In the data rows, zero lies at 4.5, halfway between 4 and 5.
Here are some points, one per row:
[6 5 4 4 5 5 4 5 6 4 4 2 4 3 5 6 3 4 5 5 4 2 5 4 6 3 5 4 3 5 5 3 3 8 5 1 5
 7 5 7 5 6 4 5 3 5 5 6]
[3 6 6 5 7 5 6 7 3 7 5 3 5 4 7 5 4 2 2 6 5 2 1 5 6 2 5 5 3 8 2 3 3 3 3 6 5
 2 4 3 7 4 5 1 0 3 1 1]
[6 5 5 5 4 6 5 4 5 6 5 5 5 5 6 4 5 5 7 3 6 3 5 2 6 2 2 4 7 3 5 4 5 6 4 3 4
 5 3 6 6 5 6 4 6 5 5 5]
[5 3 5 4 7 7 3 3 6 3 2 3 5 6 5 9 9 6 4 7 1 5 4 6 7 8 4 6 2 4 3 3 3 5 4 4 5
 4 3 3 4 3 5 4 3 6 5 8]
[5 6 4 3 3 1 5 4 5 4 7 5 5 3 3 6 5 2 5 5 5 7 6 4 6 6 2 7 6 5 4 3 7 5 6 3 1
 7 9 4 7 3 5 4 1 5 4 4]
[5 2 5 5 6 4 6 0 1 1 5 7 2 2 6 5 4 4 4 6 4 6 5 2 2 5 4 5 2 5 3 4 6 4 7 1 4
 2 1 7 3 4 1 3 5 6 3 4]
[2 5 0 3 3 7 4 4 5 4 3 4 7 6 5 6 2 5 4 7 4 6 4 4 2 6 5 5 4 6 4 0 5 3 5 6 6
 6 5 4 5 8 3 5 6 4 4 4]
[4 8 3 3 2 5 6 5 3 4 5 2 5 4 6 7 5 4 5 4 4 1 6 6 6 3 3 6 4 3 6 6 4 5 6 5 5
 5 3 5 4 4 4 7 6 3 4 4]
[2 4 4 5 5 4 6 2 4 5 7 6 5 6 3 4 5 5 7 3 5 3 7 2 4 6 8 4 4 4 5 4 3 4 1 4 6
 5 5 5 4 2 3 7 2 4 4 3]
[5 2 6 4 2 2 5 4 4 6 4 1 6 4 5 3 6 3 3 6 5 4 5 3 6 7 5 2 4 3 5 7 1 5 7 8 5
 4 6 6 5 6 3 5 4 6 3 5]
[5 4 5 9 7 5 5 3 4 7 3 8 8 3 6 6 3 5 1 6 2 1 4 5 5 5 5 2 4 3 5 3 9 6 4 5 0
 3 7 5 4 3 3 9 5 3 9 1]
[2 4 6 4 6 4 6 6 3 4 0 7 2 5 6 8 3 2 4 2 5 3 4 3 0 5 6 5 8 4 5 6 2 4 4 2 2
 6 7 3 6 4 5 5 6 6 3 6]
[5 7 4 5 7 5 4 5 3 2 4 4 1 9 2 3 5 2 7 8 0 3 6 5 6 3 5 1 7 4 2 6 6 6 6 4 8
 3 8 4 6 5 2 3 6 1 5 3]
[6 3 6 2 2 6 5 7 5 2 6 5 4 8 3 6 5 6 0 4 4 8 3 0 5 1 5 7 4 4 4 5 2 6 1 6 3
 5 5 8 6 4 5 3 6 4 6 2]
[4 4 3 8 1 6 6 7 5 2 6 5 6 5 5 5 4 3 5 7 3 5 6 4 2 4 4 3 3 1 8 6 7 4 4 3 7
 5 5 2 3 2 7 0 3 9 4 4]
[1 5 5 3 5 5 5 4 4 3 4 4 5 2 4 1 3 2 4 5 5 5 5 7 6 3 3 2 5 4 1 3 3 5 1 6 3
 6 3 6 6 1 7 4 6 6 6 7]
[4 6 5 5 2 4 5 2 4 6 4 3 4 7 5 2 7 4 3 6 4 3 4 3 3 8 4 3 4 5 4 5 4 5 4 5 3
 5 4 5 2 8 6 6 4 6 3 3]
[3 3 3 4 5 3 6 7 4 4 5 5 6 4 2 5 4 5 4 3 3 6 4 7 6 5 5 4 3 4 5 6 2 5 6 3 6
 3 6 5 4 4 4 5 4 5 5 4]
[4 6 3 6 3 3 5 4 4 1 6 5 3 5 4 6 5 5 3 2 5 3 5 8 4 4 3 3 5 5 6 4 2 2 5 5 2
 5 3 6 4 4 3 4 3 3 6 5]
[6 2 2 2 2 4 5 5 0 7 1 4 4 8 5 6 2 6 6 4 5 4 1 6 6 5 4 5 5 3 2 7 9 5 3 6 6
 7 4 7 3 3 4 2 0 4 6 6]
[5 2 4 7 8 9 5 4 2 5 6 2 5 7 1 4 5 5 3 2 8 5 5 4 5 8 3 3 5 9 9 5 5 4 4 3 3
 5 6 5 5 3 5 3 7 5 4 5]
[4 6 4 5 4 5 3 2 5 5 5 3 7 3 2 4 5 6 5 5 4 5 1 3 1 4 6 5 6 7 5 7 6 7 5 4 3
 2 4 5 5 4 6 3 4 4 6 6]
[4 4 4 5 3 5 2 4 4 6 2 5 3 4 0 3 2 6 4 5 3 5 5 2 7 4 3 6 9 4 5 3 3 7 8 6 5
 4 1 1 3 2 3 5 4 6 2 2]
[5 6 6 6 4 6 6 3 4 4 6 4 3 5 5 5 5 6 5 4 4 6 3 6 5 3 1 5 7 6 6 5 5 2 3 5 5
 1 6 4 3 5 5 9 4 5 5 8]
[5 6 4 3 6 3 5 3 2 3 6 5 8 4 5 5 4 4 5 5 6 4 2 4 5 8 6 6 8 3 5 4 4 6 3 4 6
 3 4 5 4 5 6 2 7 4 4 4]
[2 2 5 3 8 5 2 5 3 6 5 3 7 6 8 0 8 5 7 5 4 5 4 6 0 2 1 9 4 2 6 4 2 6 5 4 3
 5 8 4 2 3 3 3 4 5 4 4]
[5 4 3 5 5 6 6 5 6 6 2 7 3 2 4 4 6 6 6 5 4 5 8 7 8 4 4 7 7 5 8 6 3 2 2 7 3
 4 3 6 8 8 2 1 3 6 6 5]
[7 2 5 3 6 4 5 4 6 2 5 2 4 4 3 3 5 5 3 4 6 1 5 7 3 4 5 8 5 4 4 5 6 6 3 7 6
 5 4 3 6 7 3 6 4 9 6 4]
[4 8 3 5 6 2 6 7 5 5 3 4 3 5 4 2 6 7 2 3 3 5 2 4 5 5 4 5 3 3 6 4 7 4 5 2 7
 4 4 6 6 5 5 5 5 5 3 6]
[3 3 5 5 2 4 4 4 3 5 4 6 7 7 5 4 6 4 6 3 6 4 5 5 6 4 4 5 3 5 4 6 5 3 6 3 4
 3 3 2 7 6 5 4 7 4 6 4]
[2 5 4 5 6 5 1 8 3 4 9 5 5 3 5 7 4 6 7 2 1 4 4 2 6 4 5 3 4 7 4 8 6 3 3 6 1
 7 4 3 3 7 1 5 6 8 3 7]
[8 4 5 4 2 5 3 5 6 5 4 5 6 3 4 3 4 4 3 4 5 6 4 4 5 4 5 3 5 4 5 4 4 5 3 2 4
 3 6 3 5 5 2 3 4 3 4 7]
[8 6 3 4 4 4 6 6 5 6 4 4 4 5 6 4 3 3 5 4 5 6 4 5 6 5 4 5 4 5 3 4 3 5 3 3 7
 3 5 3 2 5 4 6 7 6 5 4]
[5 4 1 0 6 5 3 6 3 5 6 6 3 4 5 4 3 8 3 5 6 3 9 4 4 6 7 4 4 4 2 3 4 5 7 4 3
 0 7 4 4 5 9 4 3 4 5 6]
[4 7 8 2 5 5 8 7 8 2 2 6 7 5 5 4 7 3 5 2 6 4 7 4 5 5 5 4 5 8 5 3 8 4 8 7 5
 4 4 6 0 3 2 3 4 4 5 6]
[4 5 8 3 4 4 6 4 3 3 5 4 5 4 7 4 2 9 5 4 1 7 7 3 3 6 1 3 3 8 7 6 3 4 2 6 6
 7 4 2 7 5 6 4 5 1 7 3]
[6 8 5 2 4 6 4 4 5 6 5 4 4 5 5 5 2 3 4 7 6 4 6 7 2 5 5 7 3 4 4 7 6 6 3 4 4
 5 3 4 3 1 5 8 5 3 2 4]
[2 6 7 3 2 5 1 0 5 4 6 5 3 4 7 6 5 7 2 3 5 4 4 8 7 2 6 4 6 6 7 5 6 3 3 3 6
 5 7 5 5 3 4 5 5 6 2 3]
[1 5 5 4 5 5 4 4 5 5 6 7 0 5 5 5 3 3 5 8 9 4 1 2 5 5 4 5 2 5 7 4 4 8 6 7 5
 5 7 1 4 5 5 3 6 5 8 6]
[5 5 3 8 8 4 3 1 4 2 3 8 8 4 3 5 7 6 3 2 7 7 5 3 4 1 3 2 5 6 5 7 2 5 4 5 5
 5 4 3 4 7 5 3 0 5 5 4]
[4 4 3 4 5 4 5 4 6 5 4 6 6 5 4 3 5 5 5 8 6 7 4 4 4 3 7 3 4 6 4 6 4 4 6 3 5
 7 4 6 5 3 5 6 5 5 4 4]
[6 4 5 6 5 4 3 3 5 6 6 6 3 2 6 5 5 4 3 4 2 3 5 6 4 5 4 6 6 6 6 6 3 2 5 7 7
 6 4 7 3 5 7 3 6 3 5 5]
[9 6 3 7 6 1 1 8 7 2 3 5 5 7 7 2 1 5 5 5 5 4 3 4 7 7 6 4 2 3 3 3 3 3 7 6 2
 6 4 4 6 4 3 2 4 7 6 5]
[7 2 5 2 4 4 4 5 7 3 3 6 4 2 0 5 5 7 7 5 5 1 1 5 5 5 2 3 3 4 3 4 4 1 3 3 4
 6 5 4 2 5 6 4 6 4 2 3]
[4 6 7 8 3 5 0 9 2 5 4 5 5 2 4 7 7 6 6 7 9 7 6 6 2 6 3 4 5 5 2 2 5 5 4 5 8
 4 5 8 7 5 3 5 5 5 5 3]
[4 4 6 3 7 8 4 5 7 6 8 6 4 6 5 4 3 3 4 4 5 5 4 5 2 7 3 4 7 1 2 5 5 3 8 4 6
 6 2 5 6 5 4 6 3 3 5 4]
[6 3 1 3 3 3 5 7 5 5 4 3 2 3 6 5 8 3 3 5 5 5 5 6 5 4 4 3 5 4 7 4 6 4 3 5 5
 5 1 2 5 3 2 6 6 2 3 6]
[5 2 5 6 3 3 5 6 4 3 5 5 6 6 4 4 4 4 6 6 4 2 5 3 5 3 5 6 6 7 5 2 3 3 5 4 5
 4 4 5 5 4 7 6 3 5 5 6]
[2 4 7 4 8 0 3 3 5 7 4 1 5 6 1 7 2 4 4 7 6 6 7 4 5 2 4 4 3 3 7 3 5 2 3 3 4
 3 2 5 2 8 5 3 4 4 7 5]
[7 2 5 6 5 2 6 4 5 6 5 7 4 6 4 6 5 4 6 3 3 6 5 7 4 3 4 3 4 5 6 3 6 8 5 8 4
 4 4 5 6 6 7 4 6 5 1 6]
[6 4 4 3 5 8 1 4 4 3 2 4 4 3 3 4 5 1 8 2 4 7 3 3 4 4 6 4 2 3 8 3 6 1 6 7 3
 3 6 5 5 5 8 7 4 5 5 1]
[1 0 2 8 5 3 4 5 9 2 3 2 3 4 7 5 1 4 6 4 6 6 5 4 6 7 3 6 5 4 3 8 6 6 3 5 5
 2 6 7 4 5 6 5 5 1 2 3]
[5 5 5 6 3 4 4 3 5 6 3 6 6 5 3 3 4 3 3 2 4 3 6 3 4 5 4 6 1 4 2 4 5 5 4 5 6
 5 6 4 6 4 3 3 6 3 3 7]
[4 5 5 7 5 6 6 3 1 5 5 3 4 3 4 4 5 4 3 5 5 6 5 4 4 3 7 8 6 5 3 5 6 4 6 3 5
 8 5 2 2 5 7 7 6 3 4 5]
[4 5 7 6 4 7 7 4 3 4 6 4 4 5 4 3 3 5 7 4 5 5 3 7 3 6 9 6 3 2 3 2 5 9 6 2 2
 6 4 3 3 5 6 6 5 2 3 4]
[4 5 3 5 4 4 4 4 7 8 6 4 2 5 4 5 6 3 5 1 3 5 4 6 3 4 4 3 5 7 4 4 4 4 5 4 5
 4 4 4 5 4 5 3 5 6 8 2]
[7 6 4 4 3 5 8 4 7 7 5 0 3 3 6 7 4 7 6 4 5 4 5 5 4 2 5 4 4 2 3 4 4 3 6 7 5
 4 5 5 5 1 3 5 7 4 3 5]
Along one direction, these points spread out more than along any other. Take the direction at right angles to it along which they spread out most. Go by this last direction. How far along it is each point below, from 0 to 99? The average is 50, and the first point in the table lies past the average. One standard deviation of the points above along it is 16.
[7 2 5 2 4 4 4 5 7 3 3 6 4 2 0 5 5 7 7 5 5 1 1 5 5 5 2 3 3 4 3 4 4 1 3 3 4
 6 5 4 2 5 6 4 6 4 2 3] 64
[2 2 5 3 8 5 2 5 3 6 5 3 7 6 8 0 8 5 7 5 4 5 4 6 0 2 1 9 4 2 6 4 2 6 5 4 3
 5 8 4 2 3 3 3 4 5 4 4] 28
[2 5 4 5 6 5 1 8 3 4 9 5 5 3 5 7 4 6 7 2 1 4 4 2 6 4 5 3 4 7 4 8 6 3 3 6 1
 7 4 3 3 7 1 5 6 8 3 7] 43
[4 4 3 4 5 4 5 4 6 5 4 6 6 5 4 3 5 5 5 8 6 7 4 4 4 3 7 3 4 6 4 6 4 4 6 3 5
 7 4 6 5 3 5 6 5 5 4 4] 44
[9 6 3 7 6 1 1 8 7 2 3 5 5 7 7 2 1 5 5 5 5 4 3 4 7 7 6 4 2 3 3 3 3 3 7 6 2
 6 4 4 6 4 3 2 4 7 6 5] 87
[4 6 7 8 3 5 0 9 2 5 4 5 5 2 4 7 7 6 6 7 9 7 6 6 2 6 3 4 5 5 2 2 5 5 4 5 8
 4 5 8 7 5 3 5 5 5 5 3] 52
[6 3 1 3 3 3 5 7 5 5 4 3 2 3 6 5 8 3 3 5 5 5 5 6 5 4 4 3 5 4 7 4 6 4 3 5 5
 5 1 2 5 3 2 6 6 2 3 6] 81
[2 6 7 3 2 5 1 0 5 4 6 5 3 4 7 6 5 7 2 3 5 4 4 8 7 2 6 4 6 6 7 5 6 3 3 3 6
 5 7 5 5 3 4 5 5 6 2 3] 40
[3 3 3 4 5 3 6 7 4 4 5 5 6 4 2 5 4 5 4 3 3 6 4 7 6 5 5 4 3 4 5 6 2 5 6 3 6
 3 6 5 4 4 4 5 4 5 5 4] 55
[5 4 5 9 7 5 5 3 4 7 3 8 8 3 6 6 3 5 1 6 2 1 4 5 5 5 5 2 4 3 5 3 9 6 4 5 0
 3 7 5 4 3 3 9 5 3 9 1] 28
[4 4 6 3 7 8 4 5 7 6 8 6 4 6 5 4 3 3 4 4 5 5 4 5 2 7 3 4 7 1 2 5 5 3 8 4 6
 6 2 5 6 5 4 6 3 3 5 4] 47
[6 5 4 4 5 5 4 5 6 4 4 2 4 3 5 6 3 4 5 5 4 2 5 4 6 3 5 4 3 5 5 3 3 8 5 1 5
 7 5 7 5 6 4 5 3 5 5 6] 63
[4 6 3 6 3 3 5 4 4 1 6 5 3 5 4 6 5 5 3 2 5 3 5 8 4 4 3 3 5 5 6 4 2 2 5 5 2
 5 3 6 4 4 3 4 3 3 6 5] 56
[1 5 5 3 5 5 5 4 4 3 4 4 5 2 4 1 3 2 4 5 5 5 5 7 6 3 3 2 5 4 1 3 3 5 1 6 3
 6 3 6 6 1 7 4 6 6 6 7] 55
